Each named turn below is shown by a few rows before and after it. Which turns, in which order, take the first row of each later pair to the second? The first pair is answered.
gaduk (before -> after):
[ 0.55  1.87  1.24  3.44 -1.70 -1.22 -1.08 -3.66  0.96 -0.22 -0.71 -0.24
  3.14]  ->  [ 4.20  1.51  0.34  0.18 -0.12 -1.26  0.58 -3.98  0.64  0.99  0.03 -2.99
  1.25]
[ 1.94  1.07  0.08  2.68  0.05 -0.79 -3.99 -4.94 -0.46 -0.64  0.81  0.76
  3.02]  ->  [ 5.25  0.12 -0.38 -1.11  2.12 -1.55 -1.48 -4.57 -1.24 -0.23  1.10 -1.69
  1.18]
[-1.56 -3.83  2.24 -0.23  2.66  2.40 -1.19  1.79  2.81 -3.00 -0.56  2.64
  0.89]  ->  [-1.10 -0.01  2.37  4.58  1.89  3.21 -3.35 -0.39  1.39 -0.37 -0.72  1.99
  1.42]
Gabal (before -> after):
[ 1.40 -2.32  0.39 -3.36  0.78 -1.96  1.90  0.39  3.49 -3.01 -0.91 -1.03
  0.52]  ->  [ 4.29  0.29 -2.31 -1.42 -0.34 -3.31 -1.11 -2.37  0.28 -0.36  0.86 -2.59
  1.70]
[-2.22 -0.32  3.90  2.18  0.25 -0.12  0.90 -0.01  3.91 -0.45 -2.07  3.12
  2.45]  ->  [ 0.02 -0.58  2.08 -1.04  0.59 -1.43  1.83 -0.34  0.68  1.27 -4.02 -4.75
 -2.62]
[-0.42  0.99 -0.71  0.67 -1.34  1.22 -0.81  1.79 -1.78 -2.09  0.40 -3.40
 -1.66]  ->  [-1.03  2.45 -0.06  2.28 -1.95  2.11 -1.59  1.08 -0.96 -1.79  1.10 -0.12
  0.32]
[-0.27 -0.80  5.61  1.50 -1.15 -1.04  2.36 -0.85  1.19 -0.13 -2.88 -0.93
  0.40]  ->  [ 0.79  0.43  3.78  0.95 -1.20 -1.75  1.07 -1.36 -0.10  1.53 -2.05 -3.21
 -0.32]
suz (before -> after):
[-2.90 -2.74  3.80  1.98 -0.08  1.48 -0.44  1.53 -0.57  1.14 -2.11 -1.67
 -0.65]  ->  [-1.77 -0.94  2.06 -0.14  0.90  3.69  0.27  2.36 -2.98  2.41  0.86 -0.43
 -2.08]
[ 1.45 -0.77 -0.27 -3.33 -1.04  0.09 -1.10  0.84  1.43 -3.31 -0.20 -0.24
 -1.90]  ->  [ 0.41  0.29 -0.29 -0.89 -1.90 -0.87 -2.83 -0.45 -0.47 -2.03 -1.18 -1.69
 -2.17]
[ 1.96 -1.30 -3.16 -2.87  2.73 -4.45 -1.32 -0.45  0.60 -1.91  1.76  0.49
  1.93]  ->  [ 1.85 -0.35 -2.87  0.72  0.52 -5.40 -3.17 -1.32  0.44 -1.18 -0.31 -2.16
  1.36]
Then:
Between the rows of a pair lie 2 to 4 turns.
[ 1.37 -0.88 -2.52 -1.39 -0.20 -0.67 -0.93  0.20 -1.53  2.69 -2.74 -7.18
 -1.85]  ->  [ 1.73  0.70 -3.14  0.04 -0.74 -0.48 -1.72 -0.19 -2.11  3.31 -2.00 -7.02
 -0.29]
Gabal, Gabal, Gabal
[ 0.42  2.68  0.48  2.72  1.95  5.16  1.10  0.73 -2.48  3.74 -2.46 -3.98
 -4.91]  ->  [ 6.81  0.26 -1.53 -1.69  1.90 -1.27  0.89 -3.73  2.95 -0.20  0.53 -2.76
  2.37]
suz, Gabal, suz, Gabal
[-2.75 -4.08 -0.90  0.69 -1.56  0.22  2.08  1.95  0.62 -0.55  2.73  4.58
  0.98]  ->  [-2.09 -3.76  0.01 -1.39  0.31  0.42  4.70  2.20 -0.87  0.86  0.12 -0.47
 -3.24]
gaduk, suz, Gabal
[ 3.10  0.92  1.24 -2.24  3.64  4.23  4.55  1.61 -2.41  2.93  3.13  1.70
 -2.47]  ->  [-0.08 -2.20  2.27  0.96 -0.01  0.65  2.26  2.16 -1.46  1.46 -4.92 -5.12
 -4.82]
gaduk, gaduk, suz, Gabal
[-1.33  3.55  0.47  3.80 -2.36 -0.10 -2.48 -1.40 -2.00  3.38 -0.72 -2.59
  0.19]  ->  [-4.35  2.81  1.76  2.73 -0.58  2.58  0.59  1.80 -1.71  3.13  0.73  2.50
 -0.76]
Gabal, suz
[-2.09  1.50 -3.13  2.53 -0.89  0.72 -3.94  1.12 -3.59  3.15  1.09 -2.60
 -0.08]  ->  [-1.23 -2.49 -3.54 -4.31  1.15  0.44 -0.61  3.45 -2.43  0.50  0.98 -1.79
 -1.85]
gaduk, gaduk
[ 1.49  1.15 -1.30  4.21 -3.19 -3.51 -5.33 -3.45 -0.57  0.95 -2.21 -4.39
  1.92]  ->  [ 1.95  0.10  1.23  5.41 -2.20 -2.58 -3.09 -4.71  2.50  0.11 -3.59 -4.56
  2.29]
suz, Gabal, suz, gaduk
[ 2.98  1.52 -0.22 -0.62  0.34 -0.10 -0.45 -1.78 -2.47  1.37  4.96 -2.26
  1.19]  ->  [ 0.87 -2.06  0.97 -3.05  1.37  0.20  2.52  0.41 -1.35 -0.40  2.27 -2.64
 -1.17]
Gabal, Gabal
[-2.19 -1.40 -2.07  0.80 -4.99 -2.07 -1.92 -0.75 -0.13 -0.37  0.49  0.56
  3.89]  ->  [-0.66 -1.38 -0.88  0.14 -3.51 -1.06  0.17 -1.47  1.06 -1.50  1.73  3.47
  5.57]
gaduk, gaduk, Gabal
[ 2.76 -5.57  1.48 -3.71  0.98 -1.78  3.86  1.89  3.57 -0.94 -0.79 -3.21
  1.14]  ->  [-1.12 -1.25  2.62  7.40 -2.61 -0.51 -1.08 -0.53  2.72  1.29 -1.63  0.12
  4.44]
gaduk, gaduk
[ 4.66  1.66  3.80 -3.22  4.77  4.46  6.96  1.31 -0.01  0.99  2.10  0.38
 -1.96]  ->  [ 5.68  3.25 -0.26 -2.97  2.89  2.31  3.09  0.71 -4.33  3.21  0.28 -5.78
 -4.94]
gaduk, Gabal
[ 0.13 -1.95  1.26 -3.07  1.89  1.70  3.37  2.45 -0.50  0.34 -1.01 -2.09
 -3.60]  ->  [ 3.75 -0.15 -2.23 -4.64  1.75 -0.43  1.51  0.27 -1.92  0.90  2.13 -1.37
 -1.68]
Gabal, gaduk
[-0.98  5.34 -1.69  2.58  1.11  0.41 -2.88 -0.88 -2.32  3.13  0.45 -0.01
 -0.58]  ->  [-1.78  0.99  0.91  2.80  1.27 -1.46 -0.99 -1.87  3.74 -1.85  0.26  4.00
  3.48]
gaduk, Gabal, suz
[ 0.55  0.10 -0.57  3.10 -2.27 -2.74 -4.85 -1.19  2.18 -3.85  1.55  4.37
  5.56]  ->  [ 2.07 -1.69 -1.56 -7.19  2.54 -0.71  2.63  2.38 -1.43 -2.12 -0.52 -3.66
 -3.24]
suz, gaduk, Gabal, Gabal
[ 4.68 -4.54  3.18 -0.69  2.58 -1.11  2.58 -3.97  4.67 -0.82 -1.16 -2.51
  1.29]  ->  [ 1.64  2.53  2.84  6.18  1.45  3.31 -0.47 -2.81  0.28  3.51  2.20  2.75
  2.94]
suz, Gabal, suz
[ 1.55  0.10  0.20 -4.39  2.19 -0.77  2.17 -0.88  2.93 -3.40  3.13  1.31
  2.30]  ->  [-1.57 -2.08 -0.15 -3.57  0.74 -1.90  0.71  0.81  2.84 -4.96  1.98  2.18
  2.66]
Gabal, gaduk
[ 2.09 -1.97 -2.49 -2.22  0.83 -3.75  0.05 -1.50 -0.42  0.28 -1.16 -7.11
 -2.44]  ->  [ 2.35 -3.74 -2.03 -2.76  0.97 -3.34  0.38 -1.76  0.86 -1.90 -1.35 -6.29
 -1.77]
suz, suz
[ 1.97  1.59 -4.23 -1.07  1.95  1.40 -1.09 -0.21 -2.67  1.80  2.66 -0.77
 -0.73]  ->  [ 0.23  2.10 -1.83  1.66  1.59  2.98 -0.59 -0.01 -0.81  0.94  3.03  3.61
  1.22]
Gabal, gaduk
[-4.44 -1.97 -1.32 -1.51 -1.54 -0.27 -0.49  3.36 -0.26 -2.82 -0.35  1.76
 -3.89]  ->  [-3.35 -2.40 -1.11  1.12 -3.01 -2.77 -1.91  0.90  1.34 -3.28 -1.80  1.05
 -1.33]
suz, Gabal, suz, suz
[ 1.83 -1.27  0.45 -1.22  0.11 -2.44 -0.03 -0.16  3.55 -0.82 -2.33 -1.24
  0.24]  ->  [ 0.73  0.70  2.22 -0.55  1.54  1.10  1.96  1.09  3.42 -0.19 -1.05  2.31
  0.27]
suz, Gabal, gaduk, Gabal
[-0.22 -2.24  2.64  0.47  1.18 -0.15  2.32 -0.71  4.24 -2.52 -0.76  1.02
  1.57]  ->  [ 2.37  0.37  0.73 -2.54  2.84  1.27  3.56 -0.71  1.07 -0.08  2.08 -0.46
 -0.38]
gaduk, gaduk, suz, gaduk
[-0.05 -3.65  0.30 -4.47  1.20  0.27  2.70 -0.09  3.06 -1.11 -0.96  0.60
 -0.82]  ->  [ 1.55 -3.27 -2.49 -5.27 -0.39 -1.79  0.92 -0.20  1.94 -0.91  0.48  0.09
 -0.23]
Gabal, gaduk
